Each path is a new rotation, seen through one point. The rows after it are directions, each followed by how far the rotation turns it, in degrees per step (0 if it stays put).
Each turn is a multiple of 5 degrees from 10 to 175, or 0.
Each row of a path follows its step; steps can be skipped.
path 1
step 0: [  7  13 -19  13 -13 -20   5  18   7   4   8  27  37 -27 -15   5  23 -10
  -1  26 -23   7  -9 -11   5   4 -11   0   8 -30  -3  -4  -9 -22 -15 -19
 -18  -7 -16  -1   4   5 -12]
step 1: [ -6  18  -3  26  13   4   8  -1 -28  20  18  -6 -13  10  14  -7  38  -7
 -28  27  -6  -1 -13 -14   4   8  -3   5   3   0 -27   3 -12 -22 -18 -15
   9  17  -1 -10 -13  13 -27]
step 3: [  8  15  13  26  12   1  -7  42  24  -4   4  -2   5   0   0   8   6 -22
 -12 -22   4  -7  13 -27   0  15  15   0  16 -26  -6  16  -6 -21   9  -7
  -7  25 -15  21  11 -25  -9]
step 4: [-16  18   2   0  -1   2   7  22  39  27  -5  -1  35  -7 -15   5  25 -12
 -24  15   7  -2 -41 -16  11  -6   0 -11   2 -14  -9  -7   4 -23   2   5
   7   7  -7   2   1  23   6]
step 5: [ 13  52 -18  22 -12   9 -18 -18   5  -7   3  -3   1  12 -20   6  24  -3
  -6  37  -9  -4 -18 -14  -5   9 -24  -2   3  -4 -28   4  -6  -1 -24  -8
   7   5 -18   9   0  -5  -3]
step 6: [ -8  31  16   5  30   7  -6  -9 -17  18  -6 -14  -6  -6   4   4  14 -25
  -3  10 -33 -13  12 -24  -1  -7  10  -4 -17  -3   2   3 -23  -6 -18  -4
   0  34  -6  35  -8  11   9]
step 7: [-18  -3  15  17  -4  22 -12  10  31 -17   7   7  21  -2  13  25   3 -26
   2   2   3 -33   3  -7  -1  -4   7   2  25  17  -3  14 -13 -22  -6 -21
   7  18  -5  37  -5  12  -2]
step 8: [ 11  21  -2   6  27   8  -4  32  19 -13  18 -10  23  -8 -34  30   8 -15
 -17   5 -14  -4 -35  -8  19  15  -1   5   2  -2   4  18 -17   0  19 -16
  10   4   1  -6  -1   3  10]
step 9: [ -6  43 -24 -13  -4  -2  17  12  -1   6  11 -16   3   4 -10   7  30 -35
  21  22 -14  -1 -19   0 -10   5  -1 -33  25 -10 -11  -9   1  -4 -15 -15
  16  -5   3   7  -2  12   6]
step 10: [ 14  -3 -14  -9  -1  32 -14  -3 -17  10 -13  -7   0  22   0  16   4 -20
 -19  28 -40 -23   1   6  -9  10  11   5  -1 -26 -12   1 -13   0 -26 -19
  10  19 -15  17  -1  12 -18]
step 11: [ -8  -1  -1   2  22   9   6  -6  -6 -10   0 -13   7 -18 -11  18 -22 -13
   0  16   7 -41   5 -39  19   3  11 -22   8  -2  17   8  -9 -28  -7 -19
  10  24   0  13  -7   4 -29]
step 12: [-16   3 -11   0  24  19   0  14  16 -18  -1  -2  32   2  18  26  13 -17
 -15   0  10   2 -21 -14  19  -7   6 -26  22 -15 -18  19 -18  20   5 -13
  12   4  13  12   1 -30  -3]
Speeds:
[ -8   3  -5   3   2   3   0  -1   8  -2   5   2  -1   4   4  -2  -5  -9
  -5   8 -11  -1  -5 -13  -5   1   6  -2   3   0   1   4  -5  -4  -3   1
  -2  -1  -1  -6   6  -1   1] : 0
[ 3  5 -5  0  1  0  5 -1 -7 -1  0  2 -2 -8 -7  3  1  2 -5 -5 -2  7  8 -8
 -9 10 -2 -6 -1  1  6  5 -3 -8  9  3 -3  0  2  2 -7 -2  0] : 135
[  5   1   2   2   2  -2   0  -4  -1  -2 -10  -3  -8   1   5  -4   5  -4
   4   0  -8   3   0   2  -8   3   8  -6   0   0  -1  -4   8   5   4  -9
  -2   3   0   7   7  -5   8] : 100
[ -1   2  -5 -11   4  11   2  -2   2  -1  -1  -4  -2   5  -9  11  -5  -4
   6   3   1  -3   1   5   2   6   3  -2   3   5   6   4  -3   5  -4  -1
   7   0   3   6   1   4   6] : 20
[ -8  -2   6   0  10   4  -2   7  -8  -8  -7   9  -7  -2   5  -2  -4   6
   0   0   2 -10   3  -3  -5  -3  -4  -3  -1   6  -1   3  -4   2   1  -1
   2   7  -4   2   3   2  -4] : 80
